In the rows, zero is written as 128.
R: rows in 3 groups, each row roughly a mix of its group's directions:
R (119 x 11):
[[ 79 103 132 129 127 153 162 179 145 114 130]
 [ 90  80 136 136  98 142 161 139 160 136 103]
 [124 187 124  82 149 117 102 135 128 138  99]
 [ 50 122 145 148 142 126 110 142 112 133 139]
 [ 89 148 111 137 152 108  94 158 115 178 130]
 [ 58 147 144 129 152 130 100 146 102 134 131]
 [142  96 125 156 115 122  81  86 116 165 144]
 [163 125 146 107 122 138 173 104 140  99  81]
 [129  78 113 161 101  86 119 124 145 143 159]
 [120 136 134 151 123 118  87 142  79 135 181]
 [129 113 135 129 136 164 193 134 117  96  98]
 [161 126 132  87  99 147 125 112 105  73 121]
 [ 98 116 128 167 144 104 141 153 152 184 127]
 [ 92 114 122 147 132 134  98 161  84 146 169]
 [160 158 135  99 149 151 111  82 118 106  94]
 [159 111 149 118 130 100 122 114 184 168 109]
 [109 158 138 144 157 108  86 108  91 166 137]
 [184 154 117 115 127 159 173 133 136 127 101]
 [143  97 139  87 124 175 123 131 101  85 124]
 [ 94 109 143 142 105 128 173 177 151 111 141]
 [ 82 136 131 106 111  70 100 148 146 133 135]
 [174 164 104  90 121  93 112 120 146 141 108]
 [ 90 126 113 151 134 115  87 156 115 162 170]
 [ 91 124 107 149 120 151 137 162  79 109 161]
 [151 105 145 103 104 144 175 119 155 105  88]
 [173 147 124  85 122 135 144  96 129 102  87]
 [128  96 133 135 114 156 191 157 114 101 118]
 [137 145 114 108 131 146  69 116 109 106 174]
 [169 117 145 110 112 149 164 102 152  84 114]
 [179 175 104 122 124 150 165 123 106 121 118]
 [ 99 124 128 155 166 125  91 156 121 159 168]
 [194 103 110 146 108 134 152  97 133 116 141]
 [110  94 141 168 159 153  97 126 111 163 153]
 [ 77 103 135 161 139 164 118 145  92 138 147]
 [189 164 113  88 136 125 108 111 119 119 138]
 [196 158  99 117 129 124 132  91 123 124 126]
 [123  95 146 143 122 111 180 146 150 155  87]
 [110 100 133 136 121 161 147 167  74 112 151]
 [108 113 114 167 160 138  83 123 114 159 163]
 [174 150 171 123 177 135 140 113 120 136 107]
 [163 147 148  99 102 138 165 115 107  88 101]
 [103 139 137 166 177 126 143 133 150 178 124]
 [ 95 132 137 163 161 109 113 137 117 188 135]
 [ 89 134 110 158 145 116  86 147 110 153 169]
 [137 132 143 145 140  88 141 111 174 174  99]
 [170 154 124 110 149 150 105  78 106 112 108]
 [163 132 117  89  96 145 130 114 137  69 125]
 [157 168 123  83 147 122  89 107 127 133  96]
 [116  81 131 140 113 149 176 176 128 119 131]
 [ 98 152 106 130 146 150  78 143 114 124 175]
 [116 145 129 120 116 146 170 129  95  79  87]
 [108 166 120 113 174 133 100 149 125 171 105]
 [ 75 155 134 114 116  99 107 171 102 142 132]
 [ 84 102 119 163 137 122  96 149 134 162 163]
 [118 137 124 136 147  91  90 117 174 176 126]
 [ 69 107 161 126 115 135 138 165 145 127  97]
 [ 82 133 122 147 148 136  97 146  75 148 149]
 [140 118 121 106  82 138 172 140 141  77 126]
 [ 99  99 123 148 107 100 137 181 142 155 157]
 [ 70  78 158 145 129 126 104 135 136 124 140]
 [159 101 117 141 145 168 168 118 165  97 134]
 [168  98 159 127 145 122 110 120 160 175 149]
 [ 96 164 141 103 111  89  99 148  92 149 116]
 [149 112 150 122 120 131 189 123 140 115  78]
 [167 149 131  84 129 144 150 104 123  98  85]
 [ 90 106 115 163 126 102 102 153 113 167 157]
 [186 165 109 110 133 132 129  84 115 110 121]
 [184 148 119 129 139 175 161 113 113 121 110]
 [137 150 109 140 152 111  70  98 104 157 145]
 [160 185 136 106 109  96 129 124  95 104 130]
 [ 63 102 145 145 133 123 118 169 132 148 139]
 [104 143 105 125 127 149  88 141  87 102 172]
 [ 99  91 117 171 134 131  93 127 129 164 162]
 [106 145 101 129 120  77 111 155 143 176 115]
 [156 136 126  84 117 161 116 105 112  73 124]
 [163 170 141  96 100 100 157 129 121  95 112]
 [ 86 111 129 145 109 106 158 179 152 144 146]
 [139 112 148 142 139 103 158 124 174 173  96]
 [ 98 137 135 157 160 101 102 126 121 187 129]
 [107 119 132 171 138  93 144 146 146 185 130]
 [125  92 143 119 103 154 182 141 156 103 106]
 [113 116 136 107  99 147 183 153 144  91 105]
 [151 143 137 108 110 146 189 141 155 104 100]
 [ 89 113 111 161 129 101 103 155 111 167 158]
 [124  89 110 151 118  81  89 122 142 161 149]
 [136 161 134 108 147 153 143  90 105  92  86]
 [128 122 122 166 157 147 116  65 100 116 141]
 [165 136 133 119 102 106  86  82  95 145 124]
 [199 155 106 100 141 130 113 116 120 133 144]
 [137 184 131 133 142 110 107 133  76 117 157]
 [139 160 126 125 143  94  79  87 149 158 129]
 [ 95 103 138 125 105 143 176 172 151 105 125]
 [121  87 128 125  79 113 135 154  78 112 132]
 [148 162 123 126 168 107  77 112 108 155 141]
 [154 167 140  85 125 121 166 139 134  93  99]
 [111  67 138 124 149 147 105 156 131 166 141]
 [142 139 110 111 119  86 133 136 179 160  90]
 [143 111 112 158 150 162  90  94  94 134 157]
 [161 137 114 128 155 128  78  79 108 151 128]
 [141 147 108 125 153  81  93 133 168 159 147]
 [103 117 131 168 138  95 139 149 148 186 132]
 [ 57 110 147 149 141 131 112 155 117 139 145]
 [106  62 143 136 138 140 130 165 115 159 133]
 [163 105 152 113 131 142 176 104 134 109  85]
 [165 152 112 102 156 123  84 117 107 133 170]
 [145 193 113 113 124 125 117  93 138  90 123]
 [ 83  77 160 148 137 139 101 108 127 111 139]
 [163 111 147 119 125 102 134 111 186 159 103]
 [124 158 130  96 143 132 174 167 147  90 110]
 [170 157 123 110 146 148 108  77 108 111 103]
 [170 181 140 113 119 107 127 108  87 107 127]
 [ 98 136 113 136 140 129  70 145 112 149 174]
 [ 87  82 117 161 152 154 115 137 148 157 140]
 [107 147 158 120 157 186 149 124 112 100 108]
 [170 185  88 116 123 107 144 133 120 145 124]
 [176 168 125 101 162 139 114 103 101 110 120]
 [110 148 105 130 136 124  64 133 129 138 176]
 [148 126 146 135 130  91 147 111 177 168  95]
 [119 102 146 148 123 114 186 149 144 152  89]]

which group is each row in? (one row of each group first):
[108  78 102 123  76 155 140 124 140 105 125]
(88)
[ 58 103 154 141 130 133 125 166 131 136 129]
(102)
[127  72 154 127 126 147 173 155 119 135  99]
(42)

[100  92 126 134 151 173 165 145 162 122 109]
(88)
[156 113  98 138  86  71 130 128 147 141 147]
(102)
[145 150 117  98 121 156 111 105 101  68 136]
(42)
[165 156 142  92 108 132 160 118 112  87 101]
(88)
[140 110 103 112  88 125 149 147 184  97 126]
(42)
[126 103 121 120  87 154 175 141 138  80 128]
(88)
[152 140 100 124 142  84 113 116 188 147 129]
(88)
[143 102 116 113  90 143 168 154 156  85 125]
(42)
[177 138 112 117 148 151 107  75 105 118 116]
(88)
[135 164 140 123 156 123  93  81  82 136 123]
(42)
[138 155 130 114 139 155 159  95 100  83  93]
(42)
